In the data rows, 128 means zero.
The table, row by row:
[113 147 129 169 125 198  94  51 121 126 206 103 147 100 118 194  42 155
  82  70  54 177  91  84 109 125 157 137 133 128 107 168 127 116  97 121
 168 225 136 147  97 115 151 131 143 105  97 118 144 138 139 163  74 137
 112 118 130 106 179 138 109 148 152 146]
[158 117  54  21 156 184 106 170 138 106  62 117  98 153 117  93 108 122
 121 162 137 124  72 177 104 118 102 130 151 148  62 120  76  79 153 124
  73 123 111 139 102 101  61 109 172 136 120 126 115 114 130 153 208  98
  83 127 116  45 135 101 127 114  32  90]
[109  40  39 137 130  82 177 124 120 132  73 111 167 137 216 123 108 126
 143 131  95 181 153 153  82  70 135  85 144 109 127 115 144  41 118  95
 104 134 167 137 107  75 111 169 172 151 163 111  42 153 147 193 142  91
  22 163 171  57 171 175  85  97  19  62]
[197 113  89   2 213 204  94 178 118  66 140  39 132 134 127 106 129  25
 153  87 144 103  12 224  97  50 139 231 130  61  29 133 119 212 234 205
  76 130 127 127 157 135 162 115 112  43 166 196 174  55 121 189 209 146
 100 161  89  55 145 148 102 115 121  95]
[144  84  20  90 139 114 192 122 135 138  80  77 194 119 176 128 144  75
 146 117 117 173 113 186  81 110 155 140 156  86 164 126 143 147 157 122
 118 118 160 158 136 195 151 133 142 105 159  83 102 135 129 142 177 147
  19 183 113  53 146 168  61 128  92  87]
[125 201 112   0 186 253 101 145 129 134 105 107 151 170 119  73 112 126
 141 116 126 156  66 179 124 133 132  83 146  65 167   4 156 178 166 154
  93 139 124 135 171 192 127  92 157  72 192 150  96  87 157  99 133 104
  52 129  85  75 139 164 129 127  71 120]
[ 74 158 132 126 195 216  71  80 159 145 184 152 152 135 142 174  77 153
 115 107  76 222  94  86 127 127 128  96  95 103 145  52 109 155 130 156
 155 158 140 122 158 132 125 128 144 142 111 168  46 113 125 116  68 170
  96  96 158 143 159 159 108 149 147 162]
[124  71 122 102 194 181  80 156 145  79 169  90 144 144 110 188  98 105
  96  93  45  85  59 165 126 100 168 177 132 130  98 159 158 176 133 205
 130 199 132 145 117 103 150 155 132  62  93 185 137  70 129 191 118 116
 138 159  83 107 171 137 115 143 132 166]
[110 173 150  88 234 204 105 173 154  93 161 109 170 161 124 158 127 102
 118 128  86 157  79 142 159  79 126 127 107  91 140  45 105 202 161 235
 135 139 117 116 149 117 167 152 101 103 101 216  85  65 152 138 123 150
 102  97 116 111 190 178 168 144 128 187]
[109 143 134  99 194 201  96 175 114 109 149 113 173 160 101 150 122 133
 103 135 103 125  91 124 162  75 120  98  89  89 143  34 123 199 130 230
 123 146 164  99 148 106 134 121 115 123 114 212  68  51 133 131 112 139
 120 101 115 136 175 149 142 113 111 150]
[179  87 105 100 161 157  69 163 146  68 157  75 156 137 115 121 174  71
 102  55 113  33  30 186 118  91 119 179 106 118  75 109 101 118 154 162
  83 173 126 158 121  80  99 106 102  82 132 255 159  36 153 197 122  96
 163 201 163 126 149 145 125 119 109 148]
[125  69  86 171 135  81 134  44 153 153 125 113 176  84 182 151  78  93
 156  80  89 196 127 134  79 122 171 129 150  64 143 144 141 111 132  96
 160 169 161 158  96 139 137 158 124 156 105 146  78 138  97 161 107 160
  14 163 184 109 152 181  53 118 147 122]
[ 88 190 151  85 191 221 119 156 129 120 153 119 128 187 110 146 119 148
 132 111 136 175  71 149 134  98 144  94 120  98 151  25 138 166 161 149
  96 116 135 145 182 159 122  85 138  96 147 162  89  58 144 139 130 125
 105 124 120  85 154 147 162 149 107 126]
[132 150 112 139 149 182  60  30 140 150 187 121 135  54 135 112 100 124
 147   0  41 180  71 106 132 113 153 166 142 165  66 127  61  53 108  84
 147 210 167 217  99 115  64  62 172 157 115 235 125  94 152 190  87 134
 112 148 252  95 140 155  45 130 205 139]
[140 172 121 119 117 255 156 114 106  99 163  77 122 152 104 174  37 137
  36  67 105 176  78 166  85 180 177 146 170 127 106 149 139 110 133 154
 133 243  76 159 133 201 157 114 186  58 108  95 167 159 167 123 100 122
 100 165  90  66 175 112 109 137  39 116]
[152 133 110  97 134 162  87 157 122  83  96 166 151 123 132  93 167 117
 117  78 122  71  92 149 131 134 116  86 166 167  90  97  86  21  99  83
  58 167  83 172 148  72  40  45 165 111 158 221 140 131 184 171 125 113
 149 197 170 114 139  61 140  95  39  91]
[101  92  80 163  87 127 185  95 145 124 135  92 155 124 153 160  92  88
  95 135  88 196 128 154  87 132 162 126 166 143 156 123 164 128 117 119
 155 190 144 136 112 136 155 178 107 104 146  85  92 135 151 158 101 105
  31 146 136 108 147 142  91 107 102  92]
[126 159 122 165  97 229 103 109  97  58 174 113 164 140 122 176 113 135
  40  26 129 111  53 146 142 196 164 157 147 174 154 126 120  29  37 102
  91 255 104 223 145 149  91  99 152  70 151 189 169 107 177 132  84  63
 128 209 160 122 177  79  86 112  73 165]
[195 129  70   0 232 208  96 203 123  92 134  20 133 156 108  77 165  68
 157  95 165  68  27 242  90  74 166 243 128  45  28 109 132 206 230 189
  75 139 130 104 154 187 134  84 134  61 167 167 179 101 135 161 215 119
  61 190  76  22 127 151 100 146 100  98]
[160 167  93  51 159 192  87 143 131  96 116  74 135 112 128  70 166  90
 132  65 179 104  43 229 145 144 148 162 143  80 110 127 112  82 145 112
  72 162 115 145 198 174  83  25 179  80 193 162 163 139 155 123 155  75
 127 212 164  57  92 100  83 108  72  68]
[118 151 121 181 121 242 109  38 114 132 212  95 136 119 119 206  40 158
  76  38  30 191  80 110  69 157 125 150 169 165 140 169 106 138  90 102
 172 255 134 165  95 127 155 161 158  88  73 112 118 126 141 161  60 136
  83 144 117  99 193 120  77 142 166 171]
[ 81 198 173 128 181 209  82 130 112 101 147 172 163 164 123 157 115 169
  95  98 108 160  77 126 162 144 134  58 104 152 188   0 137  98 103 132
 108 170 129 175 162 131 111  55 140 122 141 232  84  19 202  97  96 120
 122 163 173 121 163 144 160  98 105 180]
[156  78 127  64 159 163  59 196 130  44 178  45 146 126 113 120 173 103
  99  36  89  33   0 182 129  92 144 194 120 125  87 100 107 120 142 156
  73 202 163 171 143  74 108 115 109  95 158 255 161  34 183 212 105 119
 149 198 172 114 139  99 123  94 129 173]
[ 86 150 117 130 199 213  61  44 140 189 164 111 111 133 138 166  84 178
 159  93  70 224  79  87 158 123 103 109  94 102  96 104  79 113 135  94
 158 147 161 162 124 130 104 129 139 143  83 153  64 114 130 152  97 180
  86 112 147 139 171 169 113 110 147 166]
[ 56 202 146 143 176 218 105 145 146 116 159 169 174 168 132 128 151 127
 121  85 134 164  69 126 158 137 116  44  94 149 174   0 131 126  91 153
 115 150 117 121 166 127  88  49 113 121 155 217  77  66 189 104  75  90
 120 126 155 170 175 106 165  99  94 166]
[ 80 157  97  72 229 198 106 179 111  87  72 189 121 177 153 114 101 137
 143 160 135 157 119 104 132 109 129  72 118 126 103  59  88  78 128 158
 107 129 112 130 126  70  87 104 156 156 120 153  31  96 169 133 120 144
 106 102 144  95 146  93 166 127  55 138]
[110 163 152  93 131 240 146  99 100 106 154  67 108 153 103 170  66 107
  68  55  91 145  79 143  68 145 166 157 168 101 112 138 157 127 141 123
 117 227 120 155 101 176 165  97 174  64 127  71 149 111 144 118 164 111
  75 169  98  71 177 113  84 164  60 117]
[149 113  72  92 141 147  96 182 128  69 101 137 111 147 131  94 132 140
 109 151 143 121 116 121 134 110 111 127 165 187  92 124  83  51  97 127
 101 154 107 147 131  70  87  76 192 157 128 202 112 117 184 156 129 116
 116 151 184  87 136  84 147 104  66  80]
[110 152 146  92 197 214 103 189 131  94 151 112 147 146 107 162 104 126
 120 124 108 141  68 137 161  78 111  99 101 107 143  30 125 177 161 194
 124 122 128 117 177 120 149 110 107 120 125 210  91  59 163 142 107 167
 119 117 118 120 159 161 182 102 101 191]
[102 171 123  39 187 232 112 155 120 125 147  92 129 152 147 115 128 126
 124 112 136 148  98 194 102 132 155 102 122  81 164  48 132 169 186 154
 115 128 148 125 147 169 130  95 125 126 159 150 122 117 142  92 165 122
  94 145 153  88 151 127 122 127 106 123]
[ 82 147 132 146 199 223  63  90 158 139 175 154 113 107 157 182  69 157
 108 111  70 220 108 133 138 109 145  72  97 101 138  54 132 149  96 154
 174 143 169 139 144 136 116 115 146 155 115 208  51  74 119 138  83 165
 101  86 147 134 168 180 126 138 135 180]
[102 162 120 153 128 205 139 122 112  67 176 132 146 140  96 139 158 156
  79  53 126 110  82 121 142 165 166 124 181 177 138 122 134  41  76  74
  71 240  89 199 115  96 127  95 173  38 142 160 143 107 201 125  87  87
 117 211 152 114 159  77 103 133  87 138]
[141 114 145 100 145 230 148 132 105  59 208  53 148 139 118 204  62 117
  52  76  77 107  59 179 104 107 160 198 169 149 126 167 156 172 138 196
 121 255 106 115  88 104 175 188 103  69 111 159 115  71 136 166 106 168
  65 153  73  80 209 151  98 143 120 154]
[151 130  74  39 191 218  96  72 144 172 158  72  90  87 163  84 100  80
 173  61  90 180  51 198  93 115 150 180 144  85  66 126 102 144 225 124
 114 178 151 119 141 169  92  94 154 118 138 124 152 137 120 156 143 130
  67 127 141  44 126 170  48 144 133  95]
[186 103 104  95 214 158  55 119 148 111 165  51 102 105 122 146  60 107
 157  44  31 106  30 159 131  44 152 215  75  92  42 154  94 194 187 190
 134 191 159 109 121  87 126 165 110 109 115 211 138  62 124 224 123 160
  86 132 142 102 169 197 107 111 173 119]
[128 152 106 151 121 154  45 113 157  96 149 133 146  76 159 106 120 156
 129  48 105  86  66 104 167 134 157 148 110 167  88 106  81  51 100  71
 116 222 137 181 128 129  48  97 158  92 133 253 157  88 153 199  99 104
 110 205 231 123 126 138  84 124 151 153]
[167 139  71  20 183 222 100 192 123 142  78  88 135 165 137  57 130 108
 139 109 127 122  64 168  88 114 142 144 167 100  77 104  83  90 187 116
  85 114 121 154 128 123 115  65 150 141 147 120 151 158 120 136 203 108
  88 128 130  26 115 103  93 146  43  82]
[130 171 138  35 185 223 172 132 123  91 117  87 117 131 115 139 128 126
  68  67 114 155  66 157 105 156 130 157 167  89 130 113 133 112 152 159
  86 198  89 146 144 206 127 113 180  43 143  89 154 139 121 143 168 101
  70 133  88  48 150  87  87 121  81  94]
[128 114  56 169 101 127 141 109 115 119 122 128 187 105 172 127 193  89
 120  51 133 159  94 177 139 121 149  86 132 157 197  68 141  35  75  50
  81 174 131 237 124 127 110 118 172  75 179 201 163 107 194 146 106  75
  79 245 207 146 154 134  57  94  76  79]
[156 192 110  92 119 183  73 167 135 112 119 106 153 120 103  75 180 126
 152  61 139 103  59 168 138 163 135 133 154 118 126 101 122  72 133 107
  36 161 100 203 160 148  82  18 162  83 192 184 163  92 175 121 114  74
 137 201 153 109 119  99 104  89  80  87]
[173 117 109   0 213 202  89 206 148 106 140  26 164 149 127 105 131  59
 140 103 125  94  20 254 134  75 140 200 114  80  57 125 114 185 253 199
  83 162 140 125 166 148 139 111 138  66 153 187 127  99 138 154 171 167
  93 167  68  45 129 163 120 133  86 111]
[111 118 103 124 157 217 143 150 130  58 106 131  95 168 111 185  53 156
  86 132  90 145 110 113  72 131 104 129 179 171  92 154  94  62 122 122
 141 166  75 156  80  70 118 123 183 115 124 113  82 156 136 168 159 110
 111 142 109  37 162  74 143 151   3 104]
[ 85 131 118 142 125 225 129  72 122 139 168 102 130 126 155 199  48 138
  84  55  59 202  96  92  88 168 145 175 148 152 121 162 148 121 119 127
 169 216 135 175 134 165 149 166 168 127  77 127  91 114 122 165  99 137
 134 122 158 122 196 122  84 166 115 145]
[ 90 123  77 150 107 146 218  65 129 126 112  99 204 143 165 195  96 102
  75 114 101 197 124 132  88 127 181 112 166 128 184 146 177 110  81 125
 126 206 159 167  97 129 187 154 117  98 129 111 106 152 133 146  72 127
  47 175 144  75 179 136  83 112  91 111]
[110 158 117 136 145 185 109 107 148 106 144 162 165 122 119 134 154 160
  98  84 140 129 112 158 130 114 128  99 127 161 145  36 119  70  72  82
  75 167 121 161 181 110  83  58 135  91 168 201 107  77 173 127  75 100
 121 161 190 177 145 129 125  96  93 143]
[115 165 138  85 147 255 184 122 138 119 159  51 134 121  80 144  74  99
  48  82 110 166  66 167 102 160 148 166 192 121 108 132 172 128 117 163
 103 214  87 139 141 199 150 115 172  45 130  66 169 135 125 140 161 115
  85 169  66  40 177 117 115 138  70 108]
[ 44 167 179 132 169 255 150 137 126  98 198 121 156 160 104 210  35 186
  53 103  82 227  81 120 116 179 150  73 146 153 170  52 185 181  98 158
 121 234 108 165 164 145 184 158 139 110 104 109  72  60 162 133  74 134
  70 116  98 109 193 156 173 175  91 194]
[152  82  50  92 156 116 169 143 168 110  65 134 119 139 155 120  91 132
 139 174 104 136 156 125  72  80 116  72 173 146 117 101  74  65 109 113
 108 118 108 147 120  37  98 148 137 147 117 140  61 173 145 162 158  84
  72 139 146  31 103 112 134  82  26  92]
[174 122  31   0 225 211  69 181 147 109  67  79  82 168 142  37  95  84
 143 130 155 133  60 213  92  74 129 133 148 100  45 119  84  62 198 133
  44 132  81  95 131 106  85  51 185 113 137 107 142 166 152 146 237  89
  48 177 114   0 124  77 131 135   0  33]
[130 143 120  72 230 202  80 195 142 116 152 130 158 164 111 157  92 118
  86 112 117 148  74 143 132  49 115  95  89  93 137  44 116 230 139 185
 150 151 157 121 170 102 161 106 103 101 122 172  75  58 157 155 133 169
 128 101 111 128 168 145 165 151  87 160]
[ 83 217 153 124 147 226  79 169 118  76 163 141 192 157 108 130 133 146
  96  99 124 147 100 133 180 141 127  57  77 155 183   0 136  95  84 148
  95 135 137 194 183 136  93  73 134 104 153 226  81  14 184 111  81 109
 149 145 180 153 161 144 159 102  88 182]
[114  57  56 181  83 132 255  55 111 127 144  81 201 110 168 203  78 102
  95  68  68 182 143 156  61 141 204 103 187 111 156 125 191  84  78  92
 132 255 181 190  92 150 177 193 131  66 136  72 108 159 131 176  84 126
   0 213 129  72 204 189  44 113 100 113]
[196 118  99  13 162 199 109 152 142 124 149  78 144 121 122  89 114  90
 106  84 100  98  63 196 118 119 127 201 158  59 102 148 120 170 195 173
  85 136 124 115 157 139 166  94 147  81 172 135 152 103 117 113 195 135
  95 158  95  85 151 136  99 135  93 121]
[103 144 148 142 180 194  77  69 118 182 179 134 124 101 134 147  51 187
 125  94  52 213 117  98 144 135 146  88 110 133 139 101  97 127 138 146
 156 132 166 149 125 132 105 107 159 164 114 150  77  60 134 172 123 175
  89 100 167 125 137 201  86 124 145 169]
[116 123 114  67 200 189  90 195 146 105 144  90 170 164 140 177 101 125
 110 143 103 139  81 161 140  82 120 129  88 121 103 105  96 167 152 163
 131 125 147 146 146 112 130 121 113 100 107 193  72  53 130 145 134 150
 133 112  96 145 146 131 141 109 119 181]
Every row adds up 2 patterns from a hidden set, each pattern the same size and each with its own weight. Each row also carries a little noise. Patterns are numbered from 0, in the order they first appear below.
Rows drawn again from the table, each followed by the numbers of its patterns, largest weight first:
[128 152 106 151 121 154  45 113 157  96 149 133 146  76 159 106 120 156
 129  48 105  86  66 104 167 134 157 148 110 167  88 106  81  51 100  71
 116 222 137 181 128 129  48  97 158  92 133 253 157  88 153 199  99 104
 110 205 231 123 126 138  84 124 151 153] >> 0 1
[ 82 147 132 146 199 223  63  90 158 139 175 154 113 107 157 182  69 157
 108 111  70 220 108 133 138 109 145  72  97 101 138  54 132 149  96 154
 174 143 169 139 144 136 116 115 146 155 115 208  51  74 119 138  83 165
 101  86 147 134 168 180 126 138 135 180] >> 2 1
[115 165 138  85 147 255 184 122 138 119 159  51 134 121  80 144  74  99
  48  82 110 166  66 167 102 160 148 166 192 121 108 132 172 128 117 163
 103 214  87 139 141 199 150 115 172  45 130  66 169 135 125 140 161 115
  85 169  66  40 177 117 115 138  70 108] >> 3 4
[128 114  56 169 101 127 141 109 115 119 122 128 187 105 172 127 193  89
 120  51 133 159  94 177 139 121 149  86 132 157 197  68 141  35  75  50
  81 174 131 237 124 127 110 118 172  75 179 201 163 107 194 146 106  75
  79 245 207 146 154 134  57  94  76  79] >> 0 5
[144  84  20  90 139 114 192 122 135 138  80  77 194 119 176 128 144  75
 146 117 117 173 113 186  81 110 155 140 156  86 164 126 143 147 157 122
 118 118 160 158 136 195 151 133 142 105 159  83 102 135 129 142 177 147
  19 183 113  53 146 168  61 128  92  87] >> 5 4
[ 56 202 146 143 176 218 105 145 146 116 159 169 174 168 132 128 151 127
 121  85 134 164  69 126 158 137 116  44  94 149 174   0 131 126  91 153
 115 150 117 121 166 127  88  49 113 121 155 217  77  66 189 104  75  90
 120 126 155 170 175 106 165  99  94 166] >> 2 0
[132 150 112 139 149 182  60  30 140 150 187 121 135  54 135 112 100 124
 147   0  41 180  71 106 132 113 153 166 142 165  66 127  61  53 108  84
 147 210 167 217  99 115  64  62 172 157 115 235 125  94 152 190  87 134
 112 148 252  95 140 155  45 130 205 139] >> 1 0
[152  82  50  92 156 116 169 143 168 110  65 134 119 139 155 120  91 132
 139 174 104 136 156 125  72  80 116  72 173 146 117 101  74  65 109 113
 108 118 108 147 120  37  98 148 137 147 117 140  61 173 145 162 158  84
  72 139 146  31 103 112 134  82  26  92] >> 6 5
[156 192 110  92 119 183  73 167 135 112 119 106 153 120 103  75 180 126
 152  61 139 103  59 168 138 163 135 133 154 118 126 101 122  72 133 107
  36 161 100 203 160 148  82  18 162  83 192 184 163  92 175 121 114  74
 137 201 153 109 119  99 104  89  80  87] >> 0 4
[195 129  70   0 232 208  96 203 123  92 134  20 133 156 108  77 165  68
 157  95 165  68  27 242  90  74 166 243 128  45  28 109 132 206 230 189
  75 139 130 104 154 187 134  84 134  61 167 167 179 101 135 161 215 119
  61 190  76  22 127 151 100 146 100  98] >> 4 7
[110 163 152  93 131 240 146  99 100 106 154  67 108 153 103 170  66 107
  68  55  91 145  79 143  68 145 166 157 168 101 112 138 157 127 141 123
 117 227 120 155 101 176 165  97 174  64 127  71 149 111 144 118 164 111
  75 169  98  71 177 113  84 164  60 117] >> 3 4
[197 113  89   2 213 204  94 178 118  66 140  39 132 134 127 106 129  25
 153  87 144 103  12 224  97  50 139 231 130  61  29 133 119 212 234 205
  76 130 127 127 157 135 162 115 112  43 166 196 174  55 121 189 209 146
 100 161  89  55 145 148 102 115 121  95] >> 7 4
[156  78 127  64 159 163  59 196 130  44 178  45 146 126 113 120 173 103
  99  36  89  33   0 182 129  92 144 194 120 125  87 100 107 120 142 156
  73 202 163 171 143  74 108 115 109  95 158 255 161  34 183 212 105 119
 149 198 172 114 139  99 123  94 129 173] >> 7 0
[113 147 129 169 125 198  94  51 121 126 206 103 147 100 118 194  42 155
  82  70  54 177  91  84 109 125 157 137 133 128 107 168 127 116  97 121
 168 225 136 147  97 115 151 131 143 105  97 118 144 138 139 163  74 137
 112 118 130 106 179 138 109 148 152 146] >> 3 1
[109 143 134  99 194 201  96 175 114 109 149 113 173 160 101 150 122 133
 103 135 103 125  91 124 162  75 120  98  89  89 143  34 123 199 130 230
 123 146 164  99 148 106 134 121 115 123 114 212  68  51 133 131 112 139
 120 101 115 136 175 149 142 113 111 150] >> 2 7
[114  57  56 181  83 132 255  55 111 127 144  81 201 110 168 203  78 102
  95  68  68 182 143 156  61 141 204 103 187 111 156 125 191  84  78  92
 132 255 181 190  92 150 177 193 131  66 136  72 108 159 131 176  84 126
   0 213 129  72 204 189  44 113 100 113] >> 5 3
[101  92  80 163  87 127 185  95 145 124 135  92 155 124 153 160  92  88
  95 135  88 196 128 154  87 132 162 126 166 143 156 123 164 128 117 119
 155 190 144 136 112 136 155 178 107 104 146  85  92 135 151 158 101 105
  31 146 136 108 147 142  91 107 102  92] >> 5 3
[ 44 167 179 132 169 255 150 137 126  98 198 121 156 160 104 210  35 186
  53 103  82 227  81 120 116 179 150  73 146 153 170  52 185 181  98 158
 121 234 108 165 164 145 184 158 139 110 104 109  72  60 162 133  74 134
  70 116  98 109 193 156 173 175  91 194] >> 3 2
[ 81 198 173 128 181 209  82 130 112 101 147 172 163 164 123 157 115 169
  95  98 108 160  77 126 162 144 134  58 104 152 188   0 137  98 103 132
 108 170 129 175 162 131 111  55 140 122 141 232  84  19 202  97  96 120
 122 163 173 121 163 144 160  98 105 180] >> 2 0
[ 86 150 117 130 199 213  61  44 140 189 164 111 111 133 138 166  84 178
 159  93  70 224  79  87 158 123 103 109  94 102  96 104  79 113 135  94
 158 147 161 162 124 130 104 129 139 143  83 153  64 114 130 152  97 180
  86 112 147 139 171 169 113 110 147 166] >> 1 2
[ 74 158 132 126 195 216  71  80 159 145 184 152 152 135 142 174  77 153
 115 107  76 222  94  86 127 127 128  96  95 103 145  52 109 155 130 156
 155 158 140 122 158 132 125 128 144 142 111 168  46 113 125 116  68 170
  96  96 158 143 159 159 108 149 147 162] >> 2 1
[126 159 122 165  97 229 103 109  97  58 174 113 164 140 122 176 113 135
  40  26 129 111  53 146 142 196 164 157 147 174 154 126 120  29  37 102
  91 255 104 223 145 149  91  99 152  70 151 189 169 107 177 132  84  63
 128 209 160 122 177  79  86 112  73 165] >> 0 3
[160 167  93  51 159 192  87 143 131  96 116  74 135 112 128  70 166  90
 132  65 179 104  43 229 145 144 148 162 143  80 110 127 112  82 145 112
  72 162 115 145 198 174  83  25 179  80 193 162 163 139 155 123 155  75
 127 212 164  57  92 100  83 108  72  68] >> 4 0
[167 139  71  20 183 222 100 192 123 142  78  88 135 165 137  57 130 108
 139 109 127 122  64 168  88 114 142 144 167 100  77 104  83  90 187 116
  85 114 121 154 128 123 115  65 150 141 147 120 151 158 120 136 203 108
  88 128 130  26 115 103  93 146  43  82] >> 4 6
[ 90 123  77 150 107 146 218  65 129 126 112  99 204 143 165 195  96 102
  75 114 101 197 124 132  88 127 181 112 166 128 184 146 177 110  81 125
 126 206 159 167  97 129 187 154 117  98 129 111 106 152 133 146  72 127
  47 175 144  75 179 136  83 112  91 111] >> 5 3
[141 114 145 100 145 230 148 132 105  59 208  53 148 139 118 204  62 117
  52  76  77 107  59 179 104 107 160 198 169 149 126 167 156 172 138 196
 121 255 106 115  88 104 175 188 103  69 111 159 115  71 136 166 106 168
  65 153  73  80 209 151  98 143 120 154] >> 3 7
[149 113  72  92 141 147  96 182 128  69 101 137 111 147 131  94 132 140
 109 151 143 121 116 121 134 110 111 127 165 187  92 124  83  51  97 127
 101 154 107 147 131  70  87  76 192 157 128 202 112 117 184 156 129 116
 116 151 184  87 136  84 147 104  66  80] >> 6 0
[130 171 138  35 185 223 172 132 123  91 117  87 117 131 115 139 128 126
  68  67 114 155  66 157 105 156 130 157 167  89 130 113 133 112 152 159
  86 198  89 146 144 206 127 113 180  43 143  89 154 139 121 143 168 101
  70 133  88  48 150  87  87 121  81  94] >> 4 3
[174 122  31   0 225 211  69 181 147 109  67  79  82 168 142  37  95  84
 143 130 155 133  60 213  92  74 129 133 148 100  45 119  84  62 198 133
  44 132  81  95 131 106  85  51 185 113 137 107 142 166 152 146 237  89
  48 177 114   0 124  77 131 135   0  33] >> 4 6
[ 80 157  97  72 229 198 106 179 111  87  72 189 121 177 153 114 101 137
 143 160 135 157 119 104 132 109 129  72 118 126 103  59  88  78 128 158
 107 129 112 130 126  70  87 104 156 156 120 153  31  96 169 133 120 144
 106 102 144  95 146  93 166 127  55 138] >> 6 2
[152 133 110  97 134 162  87 157 122  83  96 166 151 123 132  93 167 117
 117  78 122  71  92 149 131 134 116  86 166 167  90  97  86  21  99  83
  58 167  83 172 148  72  40  45 165 111 158 221 140 131 184 171 125 113
 149 197 170 114 139  61 140  95  39  91] >> 0 6
[ 85 131 118 142 125 225 129  72 122 139 168 102 130 126 155 199  48 138
  84  55  59 202  96  92  88 168 145 175 148 152 121 162 148 121 119 127
 169 216 135 175 134 165 149 166 168 127  77 127  91 114 122 165  99 137
 134 122 158 122 196 122  84 166 115 145] >> 3 1
[103 144 148 142 180 194  77  69 118 182 179 134 124 101 134 147  51 187
 125  94  52 213 117  98 144 135 146  88 110 133 139 101  97 127 138 146
 156 132 166 149 125 132 105 107 159 164 114 150  77  60 134 172 123 175
  89 100 167 125 137 201  86 124 145 169] >> 1 2
[110 152 146  92 197 214 103 189 131  94 151 112 147 146 107 162 104 126
 120 124 108 141  68 137 161  78 111  99 101 107 143  30 125 177 161 194
 124 122 128 117 177 120 149 110 107 120 125 210  91  59 163 142 107 167
 119 117 118 120 159 161 182 102 101 191] >> 2 7
[ 83 217 153 124 147 226  79 169 118  76 163 141 192 157 108 130 133 146
  96  99 124 147 100 133 180 141 127  57  77 155 183   0 136  95  84 148
  95 135 137 194 183 136  93  73 134 104 153 226  81  14 184 111  81 109
 149 145 180 153 161 144 159 102  88 182] >> 2 0
[125 201 112   0 186 253 101 145 129 134 105 107 151 170 119  73 112 126
 141 116 126 156  66 179 124 133 132  83 146  65 167   4 156 178 166 154
  93 139 124 135 171 192 127  92 157  72 192 150  96  87 157  99 133 104
  52 129  85  75 139 164 129 127  71 120] >> 4 2
[102 171 123  39 187 232 112 155 120 125 147  92 129 152 147 115 128 126
 124 112 136 148  98 194 102 132 155 102 122  81 164  48 132 169 186 154
 115 128 148 125 147 169 130  95 125 126 159 150 122 117 142  92 165 122
  94 145 153  88 151 127 122 127 106 123] >> 4 2
[158 117  54  21 156 184 106 170 138 106  62 117  98 153 117  93 108 122
 121 162 137 124  72 177 104 118 102 130 151 148  62 120  76  79 153 124
  73 123 111 139 102 101  61 109 172 136 120 126 115 114 130 153 208  98
  83 127 116  45 135 101 127 114  32  90] >> 6 4
[102 162 120 153 128 205 139 122 112  67 176 132 146 140  96 139 158 156
  79  53 126 110  82 121 142 165 166 124 181 177 138 122 134  41  76  74
  71 240  89 199 115  96 127  95 173  38 142 160 143 107 201 125  87  87
 117 211 152 114 159  77 103 133  87 138] >> 0 3
[ 88 190 151  85 191 221 119 156 129 120 153 119 128 187 110 146 119 148
 132 111 136 175  71 149 134  98 144  94 120  98 151  25 138 166 161 149
  96 116 135 145 182 159 122  85 138  96 147 162  89  58 144 139 130 125
 105 124 120  85 154 147 162 149 107 126] >> 2 4
[179  87 105 100 161 157  69 163 146  68 157  75 156 137 115 121 174  71
 102  55 113  33  30 186 118  91 119 179 106 118  75 109 101 118 154 162
  83 173 126 158 121  80  99 106 102  82 132 255 159  36 153 197 122  96
 163 201 163 126 149 145 125 119 109 148] >> 7 0
[111 118 103 124 157 217 143 150 130  58 106 131  95 168 111 185  53 156
  86 132  90 145 110 113  72 131 104 129 179 171  92 154  94  62 122 122
 141 166  75 156  80  70 118 123 183 115 124 113  82 156 136 168 159 110
 111 142 109  37 162  74 143 151   3 104] >> 6 3
[186 103 104  95 214 158  55 119 148 111 165  51 102 105 122 146  60 107
 157  44  31 106  30 159 131  44 152 215  75  92  42 154  94 194 187 190
 134 191 159 109 121  87 126 165 110 109 115 211 138  62 124 224 123 160
  86 132 142 102 169 197 107 111 173 119] >> 7 1
[116 123 114  67 200 189  90 195 146 105 144  90 170 164 140 177 101 125
 110 143 103 139  81 161 140  82 120 129  88 121 103 105  96 167 152 163
 131 125 147 146 146 112 130 121 113 100 107 193  72  53 130 145 134 150
 133 112  96 145 146 131 141 109 119 181] >> 7 2
[140 172 121 119 117 255 156 114 106  99 163  77 122 152 104 174  37 137
  36  67 105 176  78 166  85 180 177 146 170 127 106 149 139 110 133 154
 133 243  76 159 133 201 157 114 186  58 108  95 167 159 167 123 100 122
 100 165  90  66 175 112 109 137  39 116] >> 3 4
[110 158 117 136 145 185 109 107 148 106 144 162 165 122 119 134 154 160
  98  84 140 129 112 158 130 114 128  99 127 161 145  36 119  70  72  82
  75 167 121 161 181 110  83  58 135  91 168 201 107  77 173 127  75 100
 121 161 190 177 145 129 125  96  93 143] >> 0 2
[151 130  74  39 191 218  96  72 144 172 158  72  90  87 163  84 100  80
 173  61  90 180  51 198  93 115 150 180 144  85  66 126 102 144 225 124
 114 178 151 119 141 169  92  94 154 118 138 124 152 137 120 156 143 130
  67 127 141  44 126 170  48 144 133  95] >> 4 1
[109  40  39 137 130  82 177 124 120 132  73 111 167 137 216 123 108 126
 143 131  95 181 153 153  82  70 135  85 144 109 127 115 144  41 118  95
 104 134 167 137 107  75 111 169 172 151 163 111  42 153 147 193 142  91
  22 163 171  57 171 175  85  97  19  62] >> 5 6
